Some points:
-18   1 -26  52  16  15 -13  -1   7   1 -35   4  25   8  32   0 -36   7  15  18  42  10 -28   9 -29 -42 -31  -6  23   9 -28  -8  22 -22  23  42  13  -1  10  13  23   3 -11  29  24  -3   4  35
 33 -43  22  13  21   7 -26   9 -26  28 -37   9  31  35 -51 -17 -48  10 -20  29  14  11  -7   5  44  28  17 -13  25 -13  28  44 -12  24  22  23 -12 -13  -8  17 -15  23 -29  13   1  -8  11 -21
 22 -16 -49 -42 -15  27  29  -3  -1   7  29  37  30  -4 -28 -22 -43  -3  12  17 -33  -3  73  17 -55 -24 -25 -18  10 -37 -23 -13 -24  61  11  -9  23  14 -14  38  -5  13 -12  -4  -8  27  -4  24
-12 -52   5 -39  18  -4 -44  -8  -6  10  18 -10 -12   5  39  56 -12  20 -12  29 -14 -25 -12  -9 -14  26  -3   0   6 -17   1 -14  41   4 -31  11   7  26  -6  -4  -3  27 -14 -18  21 -35 -55  28
 -7  -3  36  21  -3  25   0 -45 -28 -10 -15  25  -4  -2  -5 -40  31 -50 -26 -16 -42  17 -21  41  -9 -31 -18   7  -1  -4  25 -17   2 -42 -36 -18 -28 -20  -5  -7 -10 -19 -37  -3 -24  12 -44   1
  5  53  25 -26  34   5  32 -32 -35  34  18 -35 -31   8  23 -28 -15  35 -22 -21  49 -19  26   0   9   2   5 -19  14 -27  17  52   3  -5  11   9  35  -8  12  23  -9  -3  -1  37  -7   8 -42  30
 24  31  -2   1 -10 -37  12  42  31  43 -19  -8  -9  19   9 -20  20  20 -45  16 -34   4   0  33   4 -70  -4   3  -7  11  19 -17 -12  -2  20  40 -10  12  -9 -38 -17  18  26  -7  21  -6 -24 -26
-22 -26   0 -15   6 -22  23  41  26   5  -3  -7  37  47 -19  23  29  10   8   8  20   3  32   0  -7  -1 -23   8   0   1  40  29  30  17  -5 -63 -17  14  20  -8 -37 -31 -10   1  14  14 -46   7
-22  -3  41  16   3 -35  -8   5  -3   9  41 -13 -26  16 -23  19  -3  33  29  -8 -35  40  20  18 -44   9 -31 -41 -14  -5  48  15  40   9   8  21   4   2 -49  43  30 -17  29 -32  11  -4  11   4
 19   4 -24  13  -4  37   4 -36  32  32  32  -6  -2  -4  -6 -13  -2  32  22  55 -25   4 -12 -20   9 -38  14  12  32   1   1  24  10  27  -5 -56  17 -30 -55  11  11  46  -2 -37  26  35  29   1
-29 -11 -22  21  15 -10  32   0 -42 -10 -30  21 -15  -1   4  47   7  -6  -2  36  15 -23 -24  15 -16  -2  41  30 -23 -52 -24   7   9  32  -4 -14  18 -37  11   2  14  10  71  -1 -41  -4  -5 -31
 -5  -2  -9  16  21  -8 -25  40 -12  21  33 -25 -25 -31  -7 -24   4 -54  -6  38  -2  23  28 -15   9   6  37  -7 -46  -5 -14 -36  22  19  42 -19  19 -24  51   9  22 -22 -39   2 -19 -13  -9  -2
 52  22  16 -15 -50  19 -23  -7 -14 -24 -22   4 -19  26  70   8 -11  23  -4 -22 -10  36 -11 -24 -29  16  -7  -6 -26   6  10  23  32  31  11 -32   1  -2  -4   7 -34 -21 -15  36   7  12  11 -41
 -2  26  -1  37 -27 -10 -40   4 -31  11   7  22  -8 -16 -35   3  17   8  50 -10 -15 -54  -9 -31  29   7 -10  23   3  24   3  -7   3  -9  47 -16   5  40 -28 -14 -17 -35  12  18 -46 -18  -4  24
-63  36   9 -29 -26  43 -44  16 -17 -15  -8 -36  30 -33   0  -9  15 -12 -23  31 -15  24  25   5  33  31 -26  37  15  -8  -1  10 -14  14 -21  41   6 -11  -3 -14  14   6  10  30  26  12  23  15
-12 -20 -10 -11 -15  10  32 -22  15 -32   7  12 -24  10   9  -7  40 -40   3  -5 -17  34  13 -18  25  14 -14   7  59  40 -40   0  -4  -4  25  31  14   3 -15  17  13  11  25  10   2 -26 -51 -20
  0  12 -13   8 -20  14   5  -1   0 -32  14 -29   2  -2 -23 -19  33 -31   5   8   4 -49  36  -1 -22   6   1 -44  24   4   0  25  34 -21 -35  -2 -41 -22  28 -26 -13  14  22  11  14 -65  37 -32
-25  40 -19  -3  -1 -12   7 -12  20   2  -9  17  18  41  20  -3 -39  41 -10   2 -10   3  10  24  22  41  -3 -17  16  -1  -9 -46  29 -30  20 -13 -56  -1  25 -19  18  23  19 -41 -17  21 -10  -8
-15   1  -3 -19  -8  17  -4  46  13  23  -1  27 -49  -4 -40 -14 -18  -7  -3 -16  28  16  -9   0 -52  41 -15   7 -17  18 -26   3 -33 -43  -8 -30  55 -41  -7 -54   9  29  -7  -5   2 -13   0 -12
 19 -18 -12 -11  33 -20   2  18  20  -3  31  -1  11 -12   9 -32  -4  44  10 -37 -32 -20 -46  29  15  16 -11  17  31   3  -6   9   6  47 -18   5 -14 -45   5 -30  50 -21 -18  43  -9 -10  -2  10
  0   2  15 -26  22 -24  35  -4 -16  11  -7  54  -5  -1  -1  10  18 -21 -29  22  23  27   6 -35  26 -20 -56 -39 -17   0  -8 -24   5   3 -17 -16 -48  27 -18 -32  39  -6 -21  19  -5  11  48   1
  8   7  15  -2  22 -13   5   5  -1 -49  36 -21   1  46   2 -19 -20 -27 -10 -24   3  -7   4  -6   3   6   5  72  -5  -8  -7 -21  -5 -19  -3  12 -16  -9   0   6 -51  11  14 -14  17   6  46  47
-27   7 -23  10  16 -15 -13   3   6 -51   0  12 -28 -31 -15 -21 -12   1   0   3  43 -12  -7  -4  23 -20 -21 -20 -39  42  27 -14 -35  23 -39 -22 -26 -20  16  61 -23  11  36  -1  14  -1 -26  -8
  8  -5 -16  41  33  10   6  -7  13 -17  10 -38 -32 -23 -18  60 -25 -12 -18  -5 -28 -16  17 -43 -10  -1  23  -4  -1 -13  -9   9 -45 -39   1  -2 -47  11 -11 -10   2 -15  -2  40 -15  29 -17 -10
 -1  12   6 -16 -25  -7  63 -32  -3 -21   3 -57  37 -34  -9  12 -59 -25  31   0 -12  10 -38   9  25  -2 -16  15 -20  19  11   8 -13 -19  -2   7   9  24   9   3  11 -20  -5 -25 -16 -32   1 -28
-65   5  19  -3  12  13 -10 -30  49  33  32  36  35   9  11  -1  11 -16  -5 -31 -27 -18  12 -36 -10   7  33  20 -17   5  11 -22 -33   6 -14  10  15   6  29  29 -16  -1   6  27 -21 -19  31 -49
  8 -26  29 -24   9  -6 -23   8  22  13   8 -13   9 -17  35  -7   5  -4 -19  -4  52 -16  16  52  -6  -9 -19   2   4  25 -44  14 -12  -3  -2  12 -27  18 -22  21  -4 -21  -5 -52 -63  -4  37 -20
 14  16   0  40  19 -19   7  24 -20 -10 -20 -36  29  38  -8 -11  22  -2   6   7  -6 -11 -32  20   7  35  19 -26  24  13 -27 -21 -14  16 -66 -24  63  61   9   7  10  21  -3   0  -7  13  13  19
  1   4  14  17 -19 -12  24  38 -23  -2  11  13 -10 -52 -13  26  49  16  -7 -22  20 -20 -23 -29 -10  14 -10  11  12 -42 -15 -24 -14 -10  35   0  -4  -6  41  35  16  47 -43 -52   9  18  -2 -31
 -3  -2 -47 -15 -11  56  -7  21 -27  11  16  10  -1  20  -3  16  15   6   3 -62  29  10   3  29  38 -28  37  16 -24   4  17  24  12 -19 -18  -5 -15  39 -12   9  52  11  -6  -5  19 -26  15  18
 25   1  12  -2  41 -25   4   9  31 -20 -22  19  38 -40  14 -39   0   4  41 -10  16  15  17  -5  -1  15  55   5 -34  -2   7  41  48  -9 -12  34  -4  10 -27 -13  -5  30  -9 -10  11  22 -37   4
 53  -1 -24  -4  12  20 -21  -6   7 -20   2   3  29 -34  12  35   5 -37 -40  -2  10 -11 -14 -25  16  22  -3 -18  21  11  60 -13  -6  -5   4   8  51 -17  24  -5   7 -27  60 -35 -27  15   6  25
-11 -35  15 -23 -28 -21   0 -14  18  28 -31  -1 -11 -15  21  -5  21  22  35  -2   3  21  -7  25  -6   2  22 -18 -21 -45 -15 -15 -41 -18  18   1 -20  -1  25 -11 -24 -10  12  26  41  -2  39  52
There is one direction along which these points spread out most. Take the direction at right angles to it along which they spread out most. Then take the direction at right angles to both along which they spread out most. Go by this last direction. For each point below, how far along it does it lie, from 0 to 99? 50 is the average, and the first point above lies past it. One standard deviation of the points above along it is 16.
-15   1  -3 -19  -8  17  -4  46  13  23  -1  27 -49  -4 -40 -14 -18  -7  -3 -16  28  16  -9   0 -52  41 -15   7 -17  18 -26   3 -33 -43  -8 -30  55 -41  -7 -54   9  29  -7  -5   2 -13   0 -12 34
-12 -20 -10 -11 -15  10  32 -22  15 -32   7  12 -24  10   9  -7  40 -40   3  -5 -17  34  13 -18  25  14 -14   7  59  40 -40   0  -4  -4  25  31  14   3 -15  17  13  11  25  10   2 -26 -51 -20 46
 19 -18 -12 -11  33 -20   2  18  20  -3  31  -1  11 -12   9 -32  -4  44  10 -37 -32 -20 -46  29  15  16 -11  17  31   3  -6   9   6  47 -18   5 -14 -45   5 -30  50 -21 -18  43  -9 -10  -2  10 63
 -2  26  -1  37 -27 -10 -40   4 -31  11   7  22  -8 -16 -35   3  17   8  50 -10 -15 -54  -9 -31  29   7 -10  23   3  24   3  -7   3  -9  47 -16   5  40 -28 -14 -17 -35  12  18 -46 -18  -4  24 59
  8 -26  29 -24   9  -6 -23   8  22  13   8 -13   9 -17  35  -7   5  -4 -19  -4  52 -16  16  52  -6  -9 -19   2   4  25 -44  14 -12  -3  -2  12 -27  18 -22  21  -4 -21  -5 -52 -63  -4  37 -20 39
-22 -26   0 -15   6 -22  23  41  26   5  -3  -7  37  47 -19  23  29  10   8   8  20   3  32   0  -7  -1 -23   8   0   1  40  29  30  17  -5 -63 -17  14  20  -8 -37 -31 -10   1  14  14 -46   7 42
 22 -16 -49 -42 -15  27  29  -3  -1   7  29  37  30  -4 -28 -22 -43  -3  12  17 -33  -3  73  17 -55 -24 -25 -18  10 -37 -23 -13 -24  61  11  -9  23  14 -14  38  -5  13 -12  -4  -8  27  -4  24 29
-18   1 -26  52  16  15 -13  -1   7   1 -35   4  25   8  32   0 -36   7  15  18  42  10 -28   9 -29 -42 -31  -6  23   9 -28  -8  22 -22  23  42  13  -1  10  13  23   3 -11  29  24  -3   4  35 60
 33 -43  22  13  21   7 -26   9 -26  28 -37   9  31  35 -51 -17 -48  10 -20  29  14  11  -7   5  44  28  17 -13  25 -13  28  44 -12  24  22  23 -12 -13  -8  17 -15  23 -29  13   1  -8  11 -21 70
-11 -35  15 -23 -28 -21   0 -14  18  28 -31  -1 -11 -15  21  -5  21  22  35  -2   3  21  -7  25  -6   2  22 -18 -21 -45 -15 -15 -41 -18  18   1 -20  -1  25 -11 -24 -10  12  26  41  -2  39  52 33
